Turns in one plane each, and the order they were made in; the first pair answered:
nuzak:
[ -5   5   6  -2 -16  -6 -13   3   1  -9  -8   0 -12   6  -3 -21  -1   4
 -14 -10 -12  -4  -5   6  10  -2  16  -9  -4  13 -14  -9  17  19  19   2
   9   3 -10   7 -16] |-> [ -9  10   9   2 -16 -10 -14   2   3 -15   0  11  -5   1  -8 -12  12  -6
 -10 -21   6  -3  -2   7   3   0   8   1  -5  10 -11   5  18  25  15 -10
   7  -3 -20   2 -20]
[ -4 -12   2  -5 -16  -8   4   0  -2  11 -16  -5  -6 -12   2 -10  -8   4
   0   3 -18   1  -7   0   3  -2   5 -10   0  -4  -8 -10 -18  -7   8  14
 -14   4  22  12  -4] |-> [ -9 -11  17   3 -14 -13  -2   5   8  -8 -17  -9   4 -29  11 -12   5   1
   0  -1   7   2 -15  -9  -1   0  -7   8   1   0  -7   6  -4  -4  -3   0
 -14  -1   2  -4 -17]
[-13   3 -17 -14  -5  -4  22 -27  -2   4 -30   7 -18  15  -2   2 -14  -3
  -3  -2 -41  -5   6  10  30   4   1 -11  -2 -10 -23 -11 -15  -1  15  12
 -19  -4  28   1   7] |-> [-32  -9  14  -5 -14 -22   9 -25  -4 -16 -44  -2 -18 -17  17 -11   5   3
   0  -6 -26  -2 -21 -16  19  -8 -20   6   2   7 -20   0   3   1   0   3
 -21  -4   4 -10  -9]
geso:
[  5   1  12 -11 -18 -14  -6  22   9  24 -29 -21 -21 -12 -10   5 -18   8
  -2  -3  -6  -3   7 -19  -4 -14  13 -14   9 -19   9 -26  14   2   2 -15
   6   7  11   2  10] |-> [ -9   1  22  -6 -17 -16 -11  21  11  13 -24 -27  -3 -20 -10   4 -11   3
  11  -8  12   5   7 -30 -15 -10   8   2   6 -13   4 -21   8   0  -5 -22
   3   7  -1 -10   4]
[ 31  11  -1  -9  20  -8  12   6   8   9   0  24  -1  10 -14   5  15   5
   7   1   0   2   6   8  25  -9 -10 -18  -2 -13  -3   3   0  -1  18  -8
   4  -4  -5 -10  -2] |-> [ 21  13  14   0  21 -12   6   3  13   3  -7  17  -2  -4  -8   2  22   4
  10  -5  13   3   4  -5  15 -13 -22 -10  -5  -3  -8  12   8  -1   8 -11
   5  -2 -25 -22  -4]
[ 29  32  29   8  -3  17  16 -10  -5   4  32  22  -7   2  -3   2  14 -24
  40 -10  29  -8  16  23   2  15  -2 -28 -19 -23  -9  27  27  10  -8 -30
  57  -4  -4 -19 -17] |-> [ 34  25  31   5   2  21  13  -9   0  10  31  20  -4   4  -4   3  11 -22
  38 -11  24  -6  18  27   3  13  -1 -27 -12 -31 -11  31  24  13 -12 -32
  58  -6  -4 -21 -16]
pami:
[-24  -5  34   7  -2 -10  -5  10   5 -12  13  -4  10 -19   8   5  26   3
  -2 -15  36   3 -18 -22 -10  -8 -13  16   0   5   5  23  15   5 -17 -18
  10   4 -34 -13 -18] |-> [-22  -6  34   6  -4 -13  -9   6   2 -14   2 -10   1 -23  12  -3  23  15
  -4  -9  21  -7 -25 -34  -8 -11  -8  11  -1   8  -1  19  12   6 -15 -11
   7   7 -33 -16 -17]
[  9   0  13 -11  -9 -11   3  10  14  -9 -14  -6  -7 -11  30 -19 -13   7
 -11   7 -35   7   4 -15  30 -34  20  -8  -7  23 -13 -11  10  -4   0  -8
 -14 -19  22  -4 -12] |-> [ -5  -5  -3 -21 -11  -7  -1  20  10  -7   1 -18   4  12  20 -28  -9  -5
   8   9 -35  15  24 -17  12 -18  24   9  -1  36  -7 -19  -3 -13  -4   9
 -11 -15  28   4   0]
[  7  -7   0  -3  -3  50  14 -10   9   0  -1  22  30  -8  -3   1 -27 -14
 -11 -20  23  18  11  17  -4  17  20 -21 -42 -45 -46 -11  -4 -24  46   5
 -14 -15  73  24  17] |-> [  4   1  18  -5 -10  41  14 -18  13   4 -23  22  14 -21   6  -2 -27   2
 -24 -12   4   5  -9  11   7  -3  14 -36 -41 -44 -43 -11  -1 -19  46   2
 -13 -11  71  28  15]
[-53  -7 -42  49 -35 -25 -10  33 -10   7  -8   6 -30  67 -27  -3  41 -12
  27  34 -17   5  32 -38  24  24 -17  11  19  33  24   3  19   7 -17  37
  46  10   0  -2  12] |-> [-39   7 -52  53 -28 -11   8  41  -2  10  26  30  -7  72 -33   9  48 -25
  20   6  21  15  52 -24  15  41 -20  25  13   1  17  14  15   7 -18  24
  47   4  -9 -14   7]

(2 to 3 turns a pair)
[ 42 -12  -9  -9  21  20   1  -5 -25   0 -11  14 -34 -27  -8  46   2  55
  -3  23 -44 -17  10 -14  14 -24 -17 -22  -5  -4   4  18   7   6  27  -7
  16  28  22  -1   3] |-> [ 28 -28 -43 -21  27  24  -3   4 -38  -3  11  -7  -8   7 -26  34  -2  24
  37  25 -42  -5  40 -11  -6   2   1   7   8  13  20   7 -14 -10  15  19
  19  27  26   3  21] -> pami then pami
[ 59  36 -27 -14  10 -28 -14  19  28  34 -54  22 -22   4  19   1  -9  39
 -10  -4   2  -5  26  29  39 -21  12 -29  11  11  31  19  12   2 -33 -22
  14   3  -3  -4  17] |-> [ 58  41 -20 -12  15 -23  -9  26  34  31 -36  32 -11   3  14   3  -1  26
  -9 -16  26  -7  34  31  31 -13  12 -17  12   3  32  28  13   3 -35 -34
  18  -2 -13 -15   8] -> nuzak then nuzak then nuzak
[ 11 -11   7   3  -5 -53 -42 -16  -9   2 -58 -12 -42  13   7   5  10  13
 -14  40 -37   0  -1  -5  35 -15  -2 -10   9  -4  16 -41  -8  12 -29  10
  18  11  11  31 -12] |-> [ 28   5  -5  -1  23 -20  -5  -2   4  -3  24  30  13  19 -14  41  25 -20
 -25 -11  39  25  32  34  14  19  -9  18  -9 -60  -1 -22  -6   9 -26 -19
  20 -11  -2   2 -17] -> pami then pami then pami
[-20  -9  71   7   1   8 -28 -15 -15 -21 -31   5 -32 -32   6 -20   6  42
  -9 -18   7  38 -42 -10 -25 -14 -25  12 -19  -5 -44 -42  -2 -12  -4  -2
 -13  13 -12 -10   5] |-> [ -3  -5  36  -2   1  20 -24 -17 -17  -5 -32   5 -37  -9  -9 -25 -19  50
 -13  -8 -37  34 -19  12 -11 -13  -1 -21 -15 -13 -45 -60 -21 -20   9  15
  -9  10  28  15  24] -> nuzak then nuzak then nuzak
[  6 -12  50   3   0  11  25  -4  35 -18  -3   2  38 -22   9  23   6  -5
 -11  -4  58  21 -27   5 -38  17 -12  37  -5  22  -8   8  23 -14  22 -36
  -6   8 -19  -3  -4] |-> [ 35   3  23   3  10  27  39  -3  32  -6  17  27  39  -6  -3  44  -7  -5
 -24 -15  54  12   0  40 -29  17   1  23  -8 -12  -7   4  18 -19  32 -44
  -1   4   2   0   5] -> pami then nuzak
[ 19   2 -23 -25  13  40  10  -4 -11   8  18 -11   6  -4  -9  19 -11  -6
  -5   3  -5  24  27  35  14  22  11   4 -10 -23  17 -12 -23 -14  -8  19
  -9   3  45   2   0] |-> [ 31  11   5 -23   5  39   7  -9  -6  -1  -4   5 -21 -25   0  24 -13  12
 -31   7 -14   8   3  28  32  -2  -3 -30 -23 -27   4 -11  -4  -7   3   3
 -14   0  36  -1 -14] -> pami then pami
[ 44  13 -28 -10 -29  -2  29  34  25  29  18  -1  22  27  28   8  -9 -12
 -23 -30  -6 -19 -17  26   9   4  20  24 -26 -48 -23 -15  -3  -7  12  14
  30   4  30  37  27] |-> [ 44  16 -17 -13 -38 -10  25  25  27  32 -16 -11   2   6  36  -2 -19  11
 -30 -14 -32 -25 -36  17  21  -6  16   7 -28 -37 -22 -17   4   0  15  18
  30  11  25  37  20] -> pami then pami
[ 17  12   6  -4   6   8   7  -7   8  16  -2  17  -9  -3  -9  -3 -21  11
 -22   6 -15 -12  -9  28  18  -7   6 -29 -11 -24 -25  -9  -6   0  26   6
  -4 -13  30  19  14] |-> [  1   8  41  10  -3  -4  -4  -3  11  -6  -4  13   1 -34   4   2   9   0
 -17  -7  27 -10 -34   4  -6 -11 -24  -1 -12 -10 -24   7  14  11   7 -17
  -8 -23 -19  -6  -9] -> nuzak then nuzak
[-11   3  -6   3  -7  -5  -9  -8 -11   9 -24 -18 -16  19   6 -18  -4   7
   8  23 -35 -20  -2 -17   5 -14   7 -11  11  32   9  -6  -2  -4  -3   8
  -2  18   7   9  -4] |-> [ -1   6 -26  -5   7  16   8   5  -4  14  34   7  26  26  -8   2   1 -23
  10  -9  19  -6  28   9 -16  15   7  22   5  -6   9   3  -7  -9  -6  -9
   1   7  -4  -4   4] -> pami then pami
